(in the rows, 128 means zero)
Each path below is one point turned by a fixed rotation once a step. After each direction that follows a path, write how fast that rotation turns it, in deg/step (0 if it stays still).
Each turn is a multiple of 5 degrees from 10 to 175, or 0.
Each row of a path follows its step; steps can be skipped.

step 0: [132 118 126 124 128 129 130 137 124 133 115 121 118 126 130 126 129 117
 127 126 117 130 126 120 119 128 131 123 126 135 131 110 134 125 121 142
 120 126 126 141 130 126 129 131 124 133 118 125 113 128 122 133 131 126
 129]
step 1: [136 129 126 122 132 127 130 133 134 137 122 131 128 124 130 136 132 122
 135 130 120 131 130 125 130 131 126 130 127 114 134 111 128 143 115 117
 132 126 124 124 141 119 120 136 126 125 133 132 126 119 124 134 121 123
 119]
step 4: [127 125 120 119 133 124 123 137 137 132 118 124 138 131 125 126 126 133
 129 125 138 121 134 139 126 133 124 126 128 117 136 124 137 144 127 128
 135 128 117 129 143 118 129 129 132 135 130 129 137 122 122 126 128 131
 118]
step 7: [128 130 118 115 130 133 127 123 141 132 119 132 131 128 127 123 130 129
 136 121 126 124 135 126 133 127 134 135 135 114 130 124 136 136 126 117
 145 121 121 137 133 125 125 132 123 123 134 133 124 132 125 139 128 121
 117]
step 8: [128 119 129 121 122 141 133 133 128 125 116 136 125 131 124 129 128 134
 121 129 124 120 125 115 120 115 125 130 135 139 132 129 128 132 121 122
 136 130 125 132 128 136 135 126 128 133 123 114 129 135 122 135 130 115
 118]
step 9: [135 123 129 124 119 127 121 136 132 139 119 124 127 143 120 126 136 137
 129 123 122 116 121 138 122 130 134 118 121 131 132 120 129 137 121 121
 124 137 126 127 140 130 126 125 129 129 123 123 122 125 118 124 125 135
 122]
step 11: [132 115 123 133 137 144 133 130 122 124 118 133 116 121 132 127 125 132
 122 132 128 123 123 121 116 129 136 135 124 128 145 132 131 125 122 128
 125 130 132 130 134 125 119 128 121 135 124 113 129 130 122 126 137 126
 125]
step 12: [144 120 122 131 133 125 129 130 133 136 124 123 117 137 117 125 134 130
 132 119 130 122 123 129 127 132 140 122 125 117 132 119 133 125 126 126
 142 120 127 135 137 128 116 133 121 130 125 132 121 132 118 128 127 131
 128]
step 13: [132 126 137 122 127 129 133 121 140 126 125 130 136 134 125 133 122 135
 129 127 136 121 127 119 130 119 125 135 140 125 141 128 135 126 119 115
 138 119 119 134 135 130 123 136 124 123 126 135 138 127 128 134 127 117
 119]
[124 130 126 125 125 128 131 128 128 130 127 127 129 130 129 128 130 124
 131 127 123 126 125 126 131 128 129 130 128 129 127 130 128 127 129 129
 127 128 128 130 128 131 129 129 129 129 130 127 128 128 128 129 126 128
 126] : 45
[127 131 129 128 130 127 131 127 129 133 129 127 127 128 131 124 128 130
 126 128 129 127 127 128 130 127 127 126 125 124 128 128 129 129 127 126
 129 127 126 127 128 126 131 131 129 127 127 130 128 128 129 127 126 128
 126] : 125
[128 127 128 129 130 126 129 127 132 130 124 128 132 129 128 129 127 128
 131 129 128 130 129 130 129 128 128 128 132 125 130 127 128 126 126 126
 126 129 129 129 124 128 129 129 130 129 127 129 127 125 128 131 130 131
 127] : 120
[126 123 128 128 130 128 126 128 131 131 130 129 126 130 129 129 129 130
 129 126 130 128 126 126 130 125 128 129 129 130 126 130 127 127 129 127
 132 127 129 127 128 127 129 127 130 128 130 127 126 125 127 131 126 127
 129] : 70
[128 127 123 127 128 128 130 129 128 128 128 128 127 126 127 125 129 128
 129 129 131 128 128 127 127 128 127 128 127 124 127 127 130 128 131 129
 131 128 130 132 126 129 130 126 130 132 129 126 127 130 127 127 131 126
 129] : 90
